In the rows, 100 means zero.
One turn sends every row of this set to another row. A few are shown first. Where does it send the rows asked after them?
Mogi: [106, 118, 94, 119, 99, 99, 98, 111, 92, 115, 85, 103, 96, 112, 116, 96, 114, 108, 99, 87, 103, 73, 101]
feden: [93, 116, 97, 112, 100, 98, 89, 111, 94, 109, 85, 110, 97, 134, 115, 91, 97, 106, 105, 93, 103, 92, 101]
naped: [106, 107, 96, 108, 115, 100, 99, 104, 87, 110, 85, 103, 97, 102, 105, 92, 117, 102, 111, 82, 92, 79, 94]
neki: [114, 114, 99, 113, 91, 115, 103, 108, 118, 99, 102, 131, 99, 116, 114, 90, 114, 101, 100, 87, 97, 94, 102]
Rit: [113, 103, 82, 95, 103, 110, 92, 114, 104, 92, 96, 110, 94, 106, 101, 98, 115, 114, 107, 103, 80, 91, 110]
pesa: [113, 106, 83, 114, 102, 117, 119, 101, 107, 94, 99, 116, 98, 102, 105, 82, 101, 104, 100, 93, 96, 82, 99]
garu: [104, 110, 94, 123, 104, 99, 107, 107, 94, 104, 95, 90, 102, 121, 108, 85, 101, 108, 111, 101, 102, 94, 86]
nekiz: [119, 113, 90, 99, 90, 103, 86, 103, 107, 83, 103, 109, 102, 116, 112, 91, 105, 108, 101, 101, 83, 95, 116]
badef: [105, 108, 86, 110, 106, 118, 119, 101, 106, 90, 102, 119, 98, 110, 106, 85, 106, 99, 100, 94, 93, 89, 99]
misik: [114, 99, 107, 107, 88, 103, 90, 118, 90, 114, 84, 107, 98, 113, 108, 98, 104, 108, 124, 85, 95, 91, 102]
tuv: [108, 114, 96, 111, 95, 90, 86, 111, 95, 97, 89, 107, 103, 109, 108, 79, 85, 103, 109, 76, 106, 92, 111]
nezam: [117, 111, 92, 97, 101, 104, 83, 96, 109, 84, 101, 110, 101, 111, 113, 86, 111, 109, 95, 95, 83, 92, 110]
fot: [98, 118, 98, 112, 99, 95, 87, 116, 93, 113, 85, 110, 95, 130, 116, 93, 98, 112, 107, 91, 102, 93, 98]
delir: [115, 98, 88, 99, 97, 116, 91, 109, 100, 87, 90, 107, 102, 95, 109, 95, 114, 102, 107, 88, 90, 78, 109]
Zab: [101, 115, 101, 116, 97, 93, 96, 103, 93, 119, 89, 112, 103, 115, 116, 81, 105, 106, 105, 82, 99, 79, 97]
kef: [109, 108, 99, 115, 94, 101, 103, 105, 86, 104, 94, 99, 108, 120, 109, 88, 95, 90, 125, 92, 101, 87, 97]
geki: [112, 103, 90, 108, 93, 121, 105, 119, 109, 90, 96, 118, 91, 116, 105, 94, 94, 108, 111, 98, 98, 108, 104]
lodeb: [109, 123, 101, 110, 104, 87, 84, 108, 98, 105, 100, 113, 103, 108, 98, 79, 97, 112, 109, 80, 91, 102, 107]
gabo: [125, 101, 98, 96, 89, 115, 88, 106, 106, 100, 97, 109, 96, 101, 110, 93, 112, 112, 107, 92, 84, 84, 109]
Dida: [107, 110, 91, 116, 106, 117, 107, 106, 115, 88, 96, 124, 101, 112, 113, 90, 114, 100, 95, 88, 101, 92, 94]
vep: [103, 100, 83, 112, 112, 97, 104, 115, 88, 105, 86, 97, 95, 112, 99, 95, 107, 114, 116, 98, 93, 88, 94]
fivo: [108, 109, 96, 111, 94, 98, 106, 108, 84, 107, 92, 98, 102, 117, 107, 88, 92, 95, 126, 92, 99, 87, 100]
pubi: [104, 110, 89, 122, 108, 96, 106, 110, 91, 103, 91, 89, 101, 116, 106, 87, 102, 109, 114, 98, 102, 92, 85]
Zeduk: [106, 110, 98, 117, 114, 91, 97, 103, 97, 111, 89, 105, 102, 112, 103, 83, 118, 103, 114, 84, 96, 91, 85]
nuz: [100, 109, 103, 109, 97, 97, 90, 119, 89, 110, 87, 109, 102, 121, 106, 93, 103, 99, 128, 88, 95, 103, 103]
masim: [121, 115, 85, 104, 94, 114, 96, 111, 106, 94, 97, 101, 92, 105, 115, 98, 115, 109, 95, 101, 92, 80, 110]
vupon: [111, 101, 81, 109, 94, 99, 90, 103, 111, 79, 95, 104, 110, 105, 110, 83, 111, 110, 96, 96, 90, 90, 111]
roku: [119, 102, 85, 108, 94, 106, 84, 119, 111, 90, 93, 113, 102, 107, 107, 100, 120, 115, 103, 98, 91, 85, 102]
Viv: [96, 111, 103, 111, 99, 100, 92, 115, 89, 108, 90, 109, 106, 125, 105, 93, 105, 97, 124, 92, 93, 106, 102]
dakog: [114, 98, 80, 100, 87, 111, 95, 114, 107, 93, 88, 102, 92, 107, 113, 92, 107, 114, 101, 98, 97, 80, 115]
kovil: [110, 110, 87, 114, 110, 114, 103, 107, 119, 93, 93, 123, 92, 112, 109, 88, 112, 110, 91, 90, 100, 92, 93]
baki: [111, 104, 90, 107, 88, 103, 83, 107, 110, 82, 93, 109, 109, 108, 117, 88, 111, 106, 96, 90, 93, 92, 118]
Gibam: [108, 126, 92, 112, 102, 90, 92, 115, 95, 98, 99, 99, 95, 115, 99, 84, 88, 109, 109, 91, 97, 105, 111]
boku: [98, 111, 103, 114, 98, 97, 96, 99, 95, 119, 90, 110, 106, 119, 113, 78, 104, 105, 104, 84, 97, 82, 99]
sodis: [110, 111, 97, 110, 94, 113, 97, 111, 116, 103, 95, 135, 97, 110, 107, 88, 116, 101, 100, 81, 95, 95, 106]
fovo: [110, 117, 99, 115, 99, 95, 85, 120, 95, 113, 87, 115, 95, 121, 111, 105, 111, 116, 109, 93, 95, 88, 96]
zeruv: [112, 103, 97, 110, 82, 115, 104, 112, 115, 96, 98, 130, 100, 121, 114, 90, 98, 108, 106, 91, 99, 94, 104]
ziz: [122, 107, 88, 97, 95, 103, 93, 97, 109, 82, 103, 99, 99, 109, 109, 83, 109, 105, 102, 98, 86, 94, 112]
zif: [113, 110, 93, 107, 81, 116, 101, 112, 108, 98, 95, 131, 96, 117, 114, 93, 93, 104, 105, 90, 99, 89, 111]
Ruk: [104, 95, 85, 103, 97, 117, 118, 108, 108, 88, 96, 117, 98, 112, 102, 83, 103, 98, 113, 92, 95, 98, 106]
Zov: [109, 112, 92, 116, 106, 87, 88, 112, 96, 89, 93, 106, 108, 105, 95, 82, 95, 102, 119, 79, 100, 98, 103]
gokup: [115, 98, 89, 106, 89, 106, 85, 108, 108, 76, 95, 103, 111, 105, 111, 88, 105, 109, 105, 96, 90, 97, 112]
pev: [104, 105, 98, 117, 111, 89, 95, 101, 102, 110, 91, 106, 104, 121, 102, 81, 116, 104, 114, 87, 99, 92, 86]
Fovi: [115, 98, 87, 106, 98, 114, 114, 108, 109, 90, 98, 116, 97, 105, 96, 85, 106, 95, 119, 90, 94, 99, 103]
suz: [116, 125, 98, 113, 104, 93, 96, 102, 94, 100, 101, 97, 101, 102, 103, 77, 91, 106, 106, 82, 98, 93, 104]
sobo: [111, 100, 94, 102, 92, 119, 109, 110, 112, 93, 98, 120, 91, 121, 106, 88, 95, 108, 113, 96, 94, 105, 104]
suse: [112, 102, 91, 107, 90, 99, 106, 113, 88, 112, 87, 93, 88, 117, 107, 93, 97, 110, 120, 96, 99, 84, 105]
Nup: [108, 118, 88, 121, 104, 83, 88, 112, 104, 94, 92, 103, 101, 113, 104, 80, 97, 112, 103, 83, 110, 94, 102]

kef -> garu
dakog -> Rit
Where do these go?
geki -> Fovi
nuz -> fivo
gokup -> ziz
misik -> suse
neki -> zeruv
Nup -> lodeb

